Named turns come first, each shown by rows before and after it. Which turns, in which order, take the first row of each pair that follows to the second? Write the first one first, as in the answered first pair.
turn L:
[  2.4   0.4  26.3  12.8  14.2   6.8 -25.0   4.7  -7.5  -3.5  12.2 -25.7
 -12.0  26.7  15.8 -30.9 -17.4  -5.5   3.6 -24.4  10.8  15.7   3.5   6.5
 -23.0] -> [  3.6  15.0  29.4  18.2   9.5  12.5 -30.7   4.2   7.1  -6.5   3.0 -15.0
 -15.7  27.6  -4.2 -16.8 -20.5   0.1   8.7 -24.0  13.2  10.1   2.8   9.6
 -17.8]
[ -1.9 -26.7 -21.3 -16.1   0.9   3.5  13.2   4.0  -3.1 -12.3  -2.0  -2.6
  22.4 -11.8  -7.0   0.6  22.4   2.7 -21.1  15.3 -16.7   4.4  -7.6   1.1
  -3.3] -> [ -1.1 -23.0 -21.5 -21.0  -5.0   6.9   8.4  -8.5  -1.8 -12.2  -4.9   8.9
  18.6 -15.7  -5.5  -0.4   1.6   9.8  -7.4   9.0 -19.6   4.5 -22.2  11.3
 -15.4]
[-13.5 -10.7 -37.8 -14.1 -15.6  32.1  30.9  -5.8  -6.1  -0.5   8.3  21.6
   3.1 -27.4 -34.4  24.6   7.5   4.5 -13.6  35.5  -7.1  -0.8   1.0   0.7
   1.5] -> [-13.3 -18.5 -41.4 -18.5 -16.7  27.1  38.7  -2.0 -22.2  -0.7  17.0  17.6
   9.1 -28.9 -25.2  20.5  12.0  -3.2 -16.2  36.5  -5.7   0.1   2.8  -2.9
   0.1]
[  3.8  20.4  -7.8   6.3  -7.8   2.7  -0.9  -7.1   0.4  -3.4  12.1  19.4
 -12.1 -11.8   4.1 -13.7 -10.5  10.6  16.1  22.5  18.9  -5.0   8.1   2.7
 -17.4] -> [  3.9  29.2  -1.8  14.3   1.4   9.3   0.5   2.0  10.1  -3.7   9.1  15.8
 -11.8 -11.1 -15.4  -1.7  11.5   7.0   1.0  25.8  23.6  -7.8  23.4  -8.0
  -4.9]
turn U:
[  3.9  20.0  20.4  30.8  -1.5   4.4 -16.6  -2.5  12.7  -7.7 -19.3   8.3
  -2.9  -3.1 -24.9   9.8   1.1  11.9  13.3 -22.8  25.5   0.3  -7.5  11.3
   3.8] -> [ -1.9  10.2  16.3  27.7   7.7  -9.8 -16.2  10.1  12.6  -0.5 -30.3  -4.0
   1.4   9.9 -30.2  13.0   9.9   2.9   8.7 -34.7  14.7   9.8  -4.0   3.9
  15.2]
[  7.6 -21.5   1.9 -20.4   0.5 -16.7  13.2   2.7  20.2  -4.8 -20.0   5.3
   6.4   6.6  19.3 -19.1 -17.9   5.6  26.8 -17.0 -40.1  -0.8 -18.6  27.5
   2.7] -> [ -3.2  30.0   3.2  19.1 -10.2   8.8   3.0  -0.3  13.6  -3.4  -3.4  48.4
  -7.0 -10.5  19.6 -15.8 -34.8  -3.5  23.0  10.1  -9.0  -7.8   3.3  17.7
  -2.8]
[  7.5  23.5  24.7  13.5   1.3 -12.4 -20.0   4.2  12.2  18.9  -7.3   6.0
  -1.7  21.8   0.4  16.4 -33.5  12.9  16.1 -11.8   6.4   5.4   1.9  -0.3
  -4.4] -> [ 10.0  13.9  24.6   8.2   7.2 -22.4 -22.0   4.4  17.8  19.2 -11.4  -7.7
  -2.8  31.7  -1.8  16.4 -26.5   9.4  11.4 -22.9  -1.9   9.5  -0.1  -3.3
   0.1]
turn H:
[  0.7 -20.4   3.4  -6.7   8.6  -7.3   7.9   6.6   1.2   8.8   4.2  -2.8
   3.9   6.9  12.0 -17.6  -7.6   2.9  -9.8  -7.3 -12.3   4.2  -4.1   3.2
  -7.2] -> [ -0.2 -21.0  14.4  -4.0   8.7 -13.0   2.6   4.0   1.7   5.1   0.3  -9.7
   7.4   7.4   2.0 -10.5  -4.5   7.7  -8.3 -15.6 -12.9   4.5  -3.0   7.4
  -1.5]
[ -6.0 -18.0  -5.0 -23.9   6.0  -6.3   2.7  13.1  16.1  -6.2 -14.1 -13.2
  -9.9   1.4 -18.2   7.3 -11.8  15.4  20.3  -7.8 -25.5   9.6 -20.9  10.6
   0.3] -> [  9.6   4.3  35.2   0.6  27.1   4.1   7.1   0.8   4.2 -32.8 -13.9 -33.5
  -0.5   4.3 -15.1  -2.6  10.4   7.8  -2.1  -7.9  16.9  -4.9  -4.0  -1.2
  11.9]
[  4.3 -16.4 -28.5  -8.0 -10.5  10.8  15.9   8.5 -17.7  -0.9  27.4  11.4
  -8.6 -13.6   5.3 -11.0  10.6  11.7   7.1   2.3 -29.4  10.6  18.2  -5.8
 -10.9] -> [ 19.0 -26.6  -7.9 -17.1  -8.2  14.5  11.7   3.3   1.1  -7.0   4.7  -9.0
  -3.8  -4.9 -21.6   3.0  28.5  28.4   8.8 -14.2 -30.8  11.4   4.9   8.4
   0.6]
[  8.0   5.1  -0.3 -10.3  16.4 -12.1  12.8 -10.9  15.6   4.9 -13.5   3.6
  -3.3  10.9  18.0   7.1 -25.7  13.7  26.3   9.4 -11.5  -3.8  -7.1   1.6
 -21.1] -> [ 13.4  10.5  19.5  -6.3  19.2  -9.3  13.6 -13.3  18.7  -5.9 -22.8  -8.0
   2.5  15.2   8.5   9.7 -13.6  20.0  20.9   1.4   4.1  -6.0  -4.0   2.2
  -8.6]
turn G:
[ 15.2 -21.0 -19.4  -6.9  -8.5   1.1  14.7  -9.7 -15.2   4.3  41.2  -4.9
   1.5  11.3  22.2  -2.9   3.0 -13.5   4.0  13.0 -10.6 -10.2  17.5  -4.7
  -8.3] -> [ 14.8 -32.3 -16.1 -18.1  -8.7  -8.8   8.8 -16.8  -3.3   3.1  28.2 -15.7
   4.8  20.7  21.1  -2.1  -0.5  -3.9  13.9   0.4 -19.8  -4.6   1.9   0.7
 -10.1]
[  4.3 -14.2   8.1  -5.0   0.2  -9.7   4.2   1.7  -0.2  -8.7  19.6  -5.7
  10.9  -0.7  16.6   2.2   9.6 -18.6   0.9  -6.0   5.2   1.0   6.4 -12.5
 -11.8] -> [ -0.2 -20.9  -4.7 -12.4  -7.2 -15.4  -2.7   7.7  10.8  -4.3  11.1  -4.2
   7.3   0.7   2.4  13.7   4.1  -9.7   6.6  -9.4  -6.2  13.0  -1.0  -6.5
 -10.3]
[  4.8  28.3  20.1  26.1 -14.7  -3.9 -16.0  -2.6  26.8  -3.0 -26.6  22.5
  -7.3   6.3   1.0   2.9 -25.9  -0.4   6.0 -10.4   6.7  25.8  20.9  -3.2
 -10.5] -> [ 12.1  28.7  20.3  27.3  -8.9  -1.1 -12.1 -10.5  20.2  -5.7 -26.0  21.8
  -2.2   1.7  10.2  -3.7 -22.6  -0.7   0.9 -10.0  18.8  23.3  22.4  -3.6
  -8.5]
[  5.6  -1.6  -5.8 -10.4 -32.9   8.9  21.1  -0.3 -18.8   1.0  -5.9 -17.9
  21.7  -6.4  -1.1   0.2   6.7  -5.5 -35.8   3.3  16.3 -10.8  -2.2   8.6
  -1.7] -> [  3.6 -11.5 -11.9 -22.4 -36.0   6.0  18.0   5.4  -8.0   2.3 -14.3 -22.0
  19.3   0.0 -13.9   4.2   3.8   4.6 -25.4  -8.6   5.9  -4.1 -16.5  12.5
  -4.7]
Now pairs of rows:
(2 to 3 turns a pair)
[-21.9  22.2   3.9  28.5  -2.4  21.5 -26.1 -16.9  32.6  -4.9 -21.1  17.5
 -17.7   9.3 -13.6  31.8   1.1  40.2   2.8  39.1  -8.4  -4.9   7.7  -2.0
  26.3] -> [-31.8 -14.3 -32.3   5.8   4.9  -5.4  -1.0  10.0  -1.7  11.3   8.7   6.8
  -3.3  10.9  21.7  15.1  21.2  15.5 -12.5  48.3 -35.2  10.7  19.4 -27.4
  30.6] | L, H
[  0.7 -17.0 -11.9  -0.9 -16.0  -5.2  -0.1 -14.0 -21.2   5.6  22.7  25.1
  -7.9  -6.6  33.4  -8.7 -57.6   6.5  10.3  13.1 -11.6 -13.1   2.2  -7.1
 -22.0] -> [  0.5 -22.2 -17.8 -10.1 -24.9  -7.9  -3.6  -8.1 -12.7   8.1  14.8  22.2
  -8.2  -1.9  29.6  -1.5 -60.0  11.8  15.8   5.2 -25.4  -4.7  -6.5  -4.5
 -19.1] | G, G
[-15.1  33.8   6.5   3.1  27.2  15.0  -1.2  10.8  14.2   7.8   7.6  34.3
  -8.8  12.7 -13.4  25.6   5.6  -3.5  -1.5  -4.2  -7.5  -1.6  22.1 -20.8
 -14.2] -> [ -1.6   7.9  16.7 -18.5  19.9  -8.0  -0.1  -6.2  10.0  -3.9  -1.0   6.7
  -2.6  25.3  19.8   4.2 -13.3  18.7  17.8 -34.1 -18.4  -1.3  -6.4  -1.9
 -31.8] | L, G, L
[ 20.5 -20.2  29.9 -27.4  -0.1  -4.4  -8.1 -21.2  18.8 -13.7 -39.7 -31.4
   4.9  12.3 -22.5   7.4   8.5  40.1  13.8 -33.9 -13.4   1.4 -32.4  23.8
  -1.6] -> [ 21.4  12.6  51.8  15.2  15.3  11.1  -6.1 -38.7 -21.2 -29.6   3.7 -13.3
   1.1  -2.6  32.2 -31.3 -11.1  16.7   4.3  -9.1  40.8 -19.7  -4.3   8.6
 -16.3] | H, L
[  5.9  32.9  29.9  40.5  28.5 -13.4  -9.0  17.2  -7.8  -1.7  -1.6 -15.7
  -1.1   0.2   7.0   0.4  14.1 -25.8  -0.6 -12.3   6.9 -12.0  13.4  -5.6
  15.5] -> [ -7.7  27.7  -7.8  30.8   0.5 -19.0 -12.7  19.8   1.7  19.3   7.1  24.3
 -19.4  -3.6  12.4   5.4 -30.5 -21.4  23.3  -2.8 -18.8  -0.2  -0.4  -1.8
  -7.9] | H, L
[ -1.1  15.8  -5.9  17.5  -5.0   5.2 -14.4  -5.8   1.0   3.0   8.0  18.1
 -16.1  -1.0  20.9  -9.7 -39.9   1.2  16.1  -1.1   6.5  -4.9  -5.4  -0.8
 -23.0] -> [ -8.6 -16.3 -31.3  -1.9  -1.1 -10.6  -0.3  21.8   7.1  25.6  11.5   9.5
  -6.4   5.2   9.3   0.5 -16.4 -13.1   6.1   3.2 -23.4  10.6   3.9 -21.1
  -9.1] | L, L, H
[-16.9  16.3  -6.0   8.6  14.2 -16.8 -20.8  16.9  19.9  17.7  -8.2  -9.1
  -0.6  12.3 -34.1   8.9 -12.4  19.1  11.3 -10.2 -13.9  21.3 -13.8  19.7
   7.8] -> [-13.8  12.4  -6.0  -1.4   6.7 -19.6 -20.8   8.1  14.9  16.2  -2.5  -4.2
  -4.1  13.2 -22.5  -2.0 -18.5  24.9  18.5  -9.4 -17.3  19.0 -23.0  22.0
  -3.5] | L, L, L
[ -1.5  -6.6  -2.6  -9.2  -7.1 -18.0 -22.8  15.9  28.1  18.6 -28.2  -5.9
 -18.0  20.7 -14.2   7.3 -20.5  15.5  15.6 -25.8 -27.0  15.9 -12.6  11.0
   4.9] -> [ 10.6 -24.2  16.1  -9.4  17.9 -25.2  -1.7  15.4   0.4   9.6 -13.3 -41.3
   3.3  21.8   3.8 -12.3  18.2  -4.1  -7.2 -25.7 -12.6   6.2   4.4 -11.7
  20.0] | L, L, H
[ -5.2  12.3  -0.8  16.3   4.3   8.3  -6.4   2.4   0.6   5.0   1.1  18.0
   0.0  -3.7 -15.9   3.5  14.0 -13.2  -6.0  20.4  12.6   4.1  10.8  -9.2
  19.3] -> [ -1.2   8.9   0.8   6.6   2.2   8.2  -3.9   3.7   7.6   2.4  -6.7  11.9
   2.1  -4.3 -28.8  10.3  17.8  -7.9  -3.1  14.0  10.3   3.6   3.6 -10.2
  20.6] | H, H, H
[ -6.5 -13.0  -9.7  -0.4 -16.2 -15.9  -8.8  18.3   4.6  16.7  16.6   3.1
 -17.3  -3.7  -4.5  15.2 -15.2  -0.1  13.4   6.9 -42.1   8.1   6.6 -21.0
  18.6] -> [ -9.7   3.3  -6.1  13.6  -7.4 -13.2  -3.1  16.7 -13.0   8.6  31.5   4.1
 -14.6  -2.3  15.8   8.2 -14.6 -11.6   2.0  15.1 -26.1   4.7  20.7 -30.4
  21.3] | H, H, H
[-11.3 -13.0 -33.2  -7.4 -23.8   6.3   5.2   6.5  11.8  -1.8   5.7  20.1
  -4.5   6.5 -19.2   2.5  -5.5   3.1  14.6  11.5 -40.3  27.4  -8.1   8.1
 -18.0] -> [  0.7  27.1   3.9  35.1 -13.0  31.1   5.7 -14.2  -8.2 -29.9  13.8  15.8
  -4.4  -1.6 -11.7 -12.2   8.6  -5.2  -1.9  16.9  18.1   2.0  12.9  -3.1
 -14.1] | H, U, H
[-11.8 -29.7 -22.2 -18.6   6.6 -26.2  12.9  21.9  -9.7  15.1   6.8 -10.6
  -0.3  12.5  15.4  -0.8  13.3 -17.3  -1.3   3.4 -15.8  11.1   1.8 -14.0
   4.5] -> [ -5.6 -28.3 -21.7 -21.7   4.5 -26.1  12.5  19.7  -1.8  12.0   0.1 -17.0
   4.2   9.7  -2.1   9.0  18.9  -6.3  -4.8  -2.3 -21.3   8.0  -6.0 -10.5
   9.9] | G, H
[-12.9   2.7  11.9   5.4   4.3  14.5  -3.9   8.9  22.3   1.6 -25.4 -13.2
   7.3  -4.6 -29.4  11.5  26.0 -15.9  -5.3  -2.3  12.5   6.6  -1.5  10.8
  20.8] -> [ -1.4 -28.7  12.1 -17.6  -2.6   2.0  10.6  -6.4  -7.6 -11.5  -5.6 -29.4
  19.7  -5.2   8.1 -13.8  20.7  -8.5  -2.4  -3.0   7.2   2.9 -14.7  11.4
   2.9] | G, U, L
